One vector is turned by the same rotation once a tick. Each row is the vector after some number of ticks, and that number follows the row.
The counts run from 0 to 567.
[90 158 15 228 -192 -285 -42 142 -9 27 -61 8 -220 -212 51 417 38 -228 7 -244 -264 12 122 85 6 11 -34 173 -185 -41 189 15 191 -194 190 272 16 -20 58 92 259 277 134 -143 153 -57 -213 -30 -53 -28 6 227 -233 47 127 -271 45 287 86] => 557
[223 54 211 115 -109 -17 94 372 -299 21 -196 2 -238 25 52 276 68 -10 33 100 -227 -8 -39 -22 -55 -27 -216 51 70 -83 -150 -133 -111 -401 78 171 -39 -39 66 -34 -204 -45 183 137 -398 -5 -188 26 190 -158 130 122 144 -250 82 -124 284 165 66] => 342
[160 118 227 -49 -40 -157 104 480 -200 -6 -90 207 -97 -52 25 281 -76 -11 201 -48 -248 318 154 107 145 -154 3 112 190 -44 -32 46 166 -266 227 66 2 29 51 -129 -109 27 57 -40 -196 -34 -408 35 55 -181 113 131 -63 39 -26 -156 234 304 126] => 228
[56 124 67 214 -59 21 90 95 -204 -173 -336 101 -27 -77 58 297 -30 27 -90 42 -48 73 -129 137 26 112 -90 202 12 -104 -22 -233 -75 -309 317 386 -251 42 109 -15 65 16 167 225 -373 92 -184 19 381 -64 -98 84 -11 -89 -15 -119 281 27 -67] => 4
[145 271 49 280 -200 -144 4 -183 65 -98 -258 -60 -69 -282 124 127 -282 116 96 -274 61 -54 -102 178 -37 228 -63 15 -235 -228 50 -90 -43 -104 300 155 -150 149 2 25 71 257 142 -11 -176 38 -248 -146 -9 75 -98 132 -114 -58 15 -186 309 293 52] => 436
[178 60 125 68 -149 -32 65 361 -355 -16 -150 -27 -301 46 14 392 122 -26 31 107 -221 -99 -105 2 -56 -49 -141 76 9 -25 -148 -117 -16 -415 121 164 1 -85 43 -45 -187 -57 193 127 -319 -58 -178 84 179 -137 116 189 69 -346 53 -190 194 40 -43] => 339
[88 126 186 1 -48 -206 2 343 -234 -14 -16 223 -172 -33 -88 427 20 -46 184 -28 -326 146 167 100 81 -239 94 95 39 7 -55 51 166 -277 264 102 -22 38 38 -188 -114 69 45 -58 -75 22 -410 24 -54 -168 203 227 -66 -52 50 -257 187 228 -13] => 224
[292 170 51 60 -195 -22 132 22 -129 -10 -134 -34 -106 -135 134 35 -276 266 186 -104 84 -161 -295 42 -13 190 -78 -80 -118 -82 -202 -14 3 -162 198 19 42 74 -25 17 -229 -13 338 30 -453 -166 -229 -2 16 78 -46 139 9 -370 -56 -132 335 90 89] => 320
[123 226 -7 312 -171 -185 -24 -268 33 -37 -232 98 -18 -300 122 197 -264 79 56 -192 26 -69 -105 162 23 226 10 79 -268 -125 8 -53 37 -90 368 259 -128 169 58 83 134 232 214 9 -144 31 -292 -101 -4 103 -142 171 -167 -72 12 -205 245 175 78] => 439
[224 -4 162 -168 164 -56 247 484 -278 -22 -4 265 -9 -29 57 110 -137 23 125 1 -351 340 -22 144 53 -81 -136 155 262 117 7 121 241 -291 47 73 1 59 32 44 21 -315 69 177 -212 -33 -99 87 114 -120 28 36 216 -18 -23 125 107 210 145] => 367
[76 244 43 176 184 -209 250 228 60 -271 131 189 42 -129 6 53 -116 -136 44 -413 -342 216 29 154 57 7 -127 238 60 -13 121 195 195 -163 -79 157 -125 136 -19 -147 263 -79 -12 155 110 -77 -96 -45 -100 -48 -100 2 92 238 228 89 134 294 131] => 393
[137 188 -67 4 85 57 164 -111 -192 -340 -55 -123 -77 -67 32 7 -245 205 46 -190 -73 -111 -409 269 -214 217 -132 68 -116 -19 45 9 80 -221 80 34 -221 130 -128 70 81 -279 79 343 -171 48 178 -31 126 113 -109 99 321 -258 -2 111 121 23 -220] => 161
[26 110 -39 95 151 53 316 5 -37 -256 -112 273 251 -81 53 51 -157 89 -89 -144 -104 111 -260 158 70 156 26 231 70 89 21 -13 209 -126 207 462 -225 89 2 57 325 -159 296 142 -252 -34 69 86 217 84 -272 -33 8 59 32 11 248 -5 48] => 145
[94 110 150 106 126 -108 217 133 -52 -159 247 -7 -149 48 -129 41 -9 -28 115 -312 -468 -179 -73 14 -222 -92 -82 -47 -92 84 -82 186 108 -256 -182 30 -51 101 -186 -153 2 -142 98 42 65 -19 123 -50 -353 -12 192 119 328 -155 351 -27 171 265 22] => 515
[38 174 75 155 -207 -186 16 228 -5 -60 -87 -31 -208 -109 2 399 92 -173 42 -268 -229 15 102 74 17 -61 58 142 -111 -57 151 -11 202 -180 228 285 -10 -78 -17 -24 188 310 177 -248 80 -76 -206 9 -25 -65 31 173 -296 46 125 -353 160 285 26] => 560
[335 137 63 101 -77 -331 -18 84 -49 125 86 -36 -272 -255 127 98 -252 -39 192 -282 -291 -36 -13 110 -136 109 -250 -34 -182 -16 80 212 142 -203 -77 -137 125 136 -6 167 49 -18 40 63 107 -73 -130 -141 -285 19 71 208 184 -143 116 43 -20 395 211] => 76
[56 126 107 41 98 -66 194 345 -79 -209 -153 25 -28 -95 65 171 -56 -142 -45 -223 -306 354 49 234 -37 28 -177 254 145 -72 295 -27 157 -262 86 275 -202 33 9 64 377 -35 -33 122 16 93 41 -24 226 -109 -84 -16 64 230 69 54 88 354 45] => 255
[50 97 83 236 -18 38 144 87 -166 -117 -326 169 42 -72 83 241 -20 16 -107 43 -77 73 -128 82 46 115 -101 200 32 -60 -60 -204 -62 -273 268 460 -229 47 113 -3 98 0 232 210 -401 73 -152 15 352 -46 -124 28 7 -61 38 -99 322 37 31] => 6
[-1 157 -10 103 141 41 264 7 -81 -331 -177 246 209 -116 47 88 -176 101 -58 -152 -53 195 -206 229 85 141 17 253 68 -23 56 -54 140 -156 291 386 -298 125 22 -24 279 -130 154 223 -250 56 -51 52 286 32 -244 -7 19 99 -16 26 261 27 -48] => 142
[42 191 126 95 -209 -132 78 280 2 -97 -121 -67 -177 -67 -2 350 73 -104 86 -271 -176 54 93 75 22 -74 69 110 -50 -120 131 -63 179 -188 254 271 -43 -82 -50 -69 131 326 196 -293 6 -75 -211 6 1 -68 39 147 -300 46 97 -375 243 322 20] => 562
[107 258 -176 34 109 -94 224 -24 10 -342 2 113 110 -232 83 18 -298 76 33 -377 -36 139 -263 276 58 233 -34 252 -54 4 183 139 319 -61 146 175 -132 130 -37 86 358 -144 122 186 8 -109 6 36 90 127 -314 48 -20 93 -33 101 55 74 -22] => 279
[204 -70 271 -104 8 -136 139 284 -95 254 -114 256 37 -135 119 88 -218 35 147 -34 -350 308 106 102 4 -36 -28 5 157 88 81 67 270 -186 191 195 65 73 -7 230 172 -30 213 -197 -119 60 -69 -17 -53 -30 104 66 48 65 -8 -66 169 439 327] => 236
[222 -18 172 -157 163 -68 254 472 -251 12 8 253 -7 -41 78 90 -153 11 103 -1 -367 337 -30 116 43 -44 -158 142 258 117 28 134 242 -286 22 94 10 48 30 93 67 -319 91 156 -187 -37 -61 58 106 -109 26 28 234 -5 -1 132 96 226 188] => 368
[145 181 -17 235 211 -257 157 -12 -71 -129 263 368 15 -145 -45 75 -171 -29 90 -216 -352 -46 -96 81 28 7 -68 131 -108 129 -161 280 128 -189 -73 56 -45 244 32 -164 -7 -252 74 312 1 -76 -205 -32 -280 16 -19 146 253 -80 220 96 102 75 116] => 55
[-90 102 165 42 124 37 298 53 106 -259 -18 76 138 4 -77 24 -83 3 -4 -351 -308 107 -22 164 -129 -35 93 78 22 23 161 17 228 -107 143 380 -236 74 -195 -43 394 40 169 -188 52 124 225 -27 -89 45 3 -29 44 177 225 -126 300 351 9] => 264
[80 208 200 17 -220 -43 116 275 -5 -109 -230 -91 -97 -79 44 203 -84 58 157 -262 -66 145 64 124 29 -33 45 25 16 -192 112 -98 121 -155 311 187 -79 -23 -83 -93 58 301 167 -298 -163 -22 -224 -32 59 -66 50 77 -222 71 5 -327 364 403 40] => 566
[-136 89 147 10 22 101 116 -90 -112 -258 -229 -19 36 12 -100 219 -76 106 -8 -120 -179 40 -75 268 -202 -12 160 46 -55 -50 152 -184 104 -186 410 365 -343 79 -159 1 265 77 103 -94 -73 286 141 -35 134 15 49 91 54 -4 55 -231 283 254 -234] => 132
[123 58 172 19 -131 -216 3 -27 14 186 -108 185 -19 -237 76 193 -264 63 168 -164 -201 128 88 151 0 11 138 -19 -111 19 100 60 265 -78 377 194 25 130 -33 182 194 203 227 -308 19 64 -203 -66 -177 49 72 186 -152 30 -6 -255 192 407 194] => 103
[236 4 271 -80 3 -117 166 407 -113 169 -137 255 9 -129 129 113 -201 37 157 -46 -278 370 125 92 92 -56 -68 55 200 19 23 66 214 -206 178 150 51 62 44 107 66 -23 162 -121 -215 -12 -217 5 19 -99 57 50 1 79 -25 -57 219 425 318] => 233
[244 197 -36 116 19 -330 149 214 34 -24 260 253 -65 -204 61 109 -151 -78 175 -371 -292 35 -20 28 123 15 -55 127 -67 112 -36 336 306 -124 -66 29 146 89 25 -52 83 -42 177 15 92 -298 -265 4 -301 16 -79 142 -66 23 170 -8 76 188 264] => 532
[194 191 -19 -66 51 -177 248 328 -100 -163 337 126 -121 -8 -64 111 -54 22 220 -320 -302 -64 -145 17 49 -97 18 62 -22 155 -140 337 333 -170 -101 -49 126 16 -111 -188 -81 -173 212 0 16 -311 -142 89 -288 13 48 154 46 -161 162 -73 113 75 50] => 63
